Each path is a new rotation, seen through one point. The rows after it are directions, each followed by how far the rotation turns it, in degrees each step (0 if it stays put).
Each turn is a multiple of 5 degrees from 10 to 175, or 0.
Each row of a path follows its step; steps can be skipped.

step 2: [ 19 -18  -1   2  26  29   2  -3  -9 -30  12  17  19  21  25   7 -28  13
 -23   3 -10   3  -9 -28 -21   0   9 -12 -19  -9   4  16  14  -3  10   2
 -21  -3  23   1  -6  10  18   7  17   0  -8 -25  11]
step 4: [ -3   9 -23  -2   3  -4 -22   4  19  -5  26  14  24  -9 -20  24 -19  -2
  28  -8 -26   2  -3 -10   4  15   8  17   1 -14  -2  29   5  -9   9   8
 -12  18  11  20   6  21   4   6 -14  -6  14 -44   7]
step 5: [-14  -6   7   6  -8  13  -1 -15 -26  -5  11  20  19  -3 -23   1 -17  10
  10  -2  -3  13  -6  -3  -1  17  16 -36  29 -23  20  27  22 -10   1  -6
  -2   4  11 -11  12  28  15 -18  -3 -14 -23   8 -34]
step 6: [ -3   2 -34  17  15  -2  12 -10   8 -26  33  24   0  19 -19   5 -23   4
   4  -5   7  -9   3 -28 -39  14  12  -2   4   0  -8  -7  28 -24   4  -3
  -8  -4   7  -7 -20   8  -7 -10  28  13  16   9   0]
step 7: [-19  -3 -14   9  22  -5  -8  -1   0 -15  19  24  17 -43 -10 -12 -27 -15
  -7   8  -6  21 -10 -22   6  -8  15  -9   0 -12 -17  -9 -19 -20  -1   7
 -18 -19 -10 -30 -22   0  -3 -10 -23 -25  -7  -9  -4]
step 17: [  8 -18 -11   2  30  14  18 -31 -11  -9   1   5  -2  -4  -5   5  -6  12
  -2 -22 -14  13 -21  17  -1  10  14  -5   2 -27  27  26   8 -27  35 -12
   4 -11  22  -4  -5  25   7  12 -16 -20 -14  -3   4]
step 22: [  4 -26 -17  10  -6  -5 -15   6 -32 -15   9  27   4  -5 -31  -7 -28   8
   4  -2   2 -22  -5 -37  16 -15  13  -7  17 -28  -1   0  11 -10  -3   4
 -27  -8  10   2  12   2  27 -13 -13  -8 -14 -21  16]
step 24: [ 19  26  -3   3  -8   0  12 -15  -1 -17  26  11  16 -21 -23  29 -29 -19
  14   5   9  21  13 -28  -6  -5   4   3  -2   8 -31  -3 -11 -20   2  -2
 -11 -26  13   0  14   7   7  -8 -10   3  12 -14 -31]
Speeds:
[-1  0 -2  6  1 -4  2  5  4  6 -1  3 -7 -7 -2 -1  5  0 -1  2 -5  7 -9  3
 -8  7 -1 -3  2 -6 -6  3 -3 -7 -1 -1 -2  3  4  3 -5  7  6 -1  3  0  7  9
 -4] | 35
[ 1  3 -2 -2  1 -4 -5  7 -7 -5  2 -3 -3  0  1  0  1  4  1  0  4  7  9 10
  3  3  9  6 -5  0 -4  2 -1  2 -9  7 -3 -3  1 -1 -7  5  6 -4 -1  0 -2 -8
 -2] | 125
[  2   2   5   1  -1   1  -1   8  -2  -5  -5   2   2  -7   5   3  -8  -1
   0  -8  -6   3  -2  -1   9  -6  -5  -5   1  -4  -8   9   0  -3  -1   2
  -1   7  -3   2   1  -8  -2 -10   5  -2   2  -3   0] | 125
[  0   2  -2  11  10  -1  -3  -6  11  -2  -1  -7   4  -1   2   2   0  -3
  -3  -1  -1   5   5   0   3  -8   2  -1   4   2  -7   3 -11   2  -4  -3
   4  -3  -1   0   1   3   0   9  -3   2   1  -3  -2] | 85
[  0  -3   2  -1  -1  -8   7   1  -5   8   3  -1   6  -1  -5   2  -1  -1
   1  -7  -1  -1   6   1  -5  -4  -6   1   2  -3  -8 -10  -5   3   1   6
  -2 -11  -2   2   2  -8   8  -2   1   1  -2   4  -1] | 25
[-2 10  5 -5 -6 -5  4  1 -2  2  1 -4 -1 -5  2  1  2 -4  6 -3 -6  8  5 -5
  2  8 -2  0 -2  1  6  2 -4 -4  6  4  3 -1 -5  0  8  4 -2  8 -4 -3  5 -6
 -5] | 90
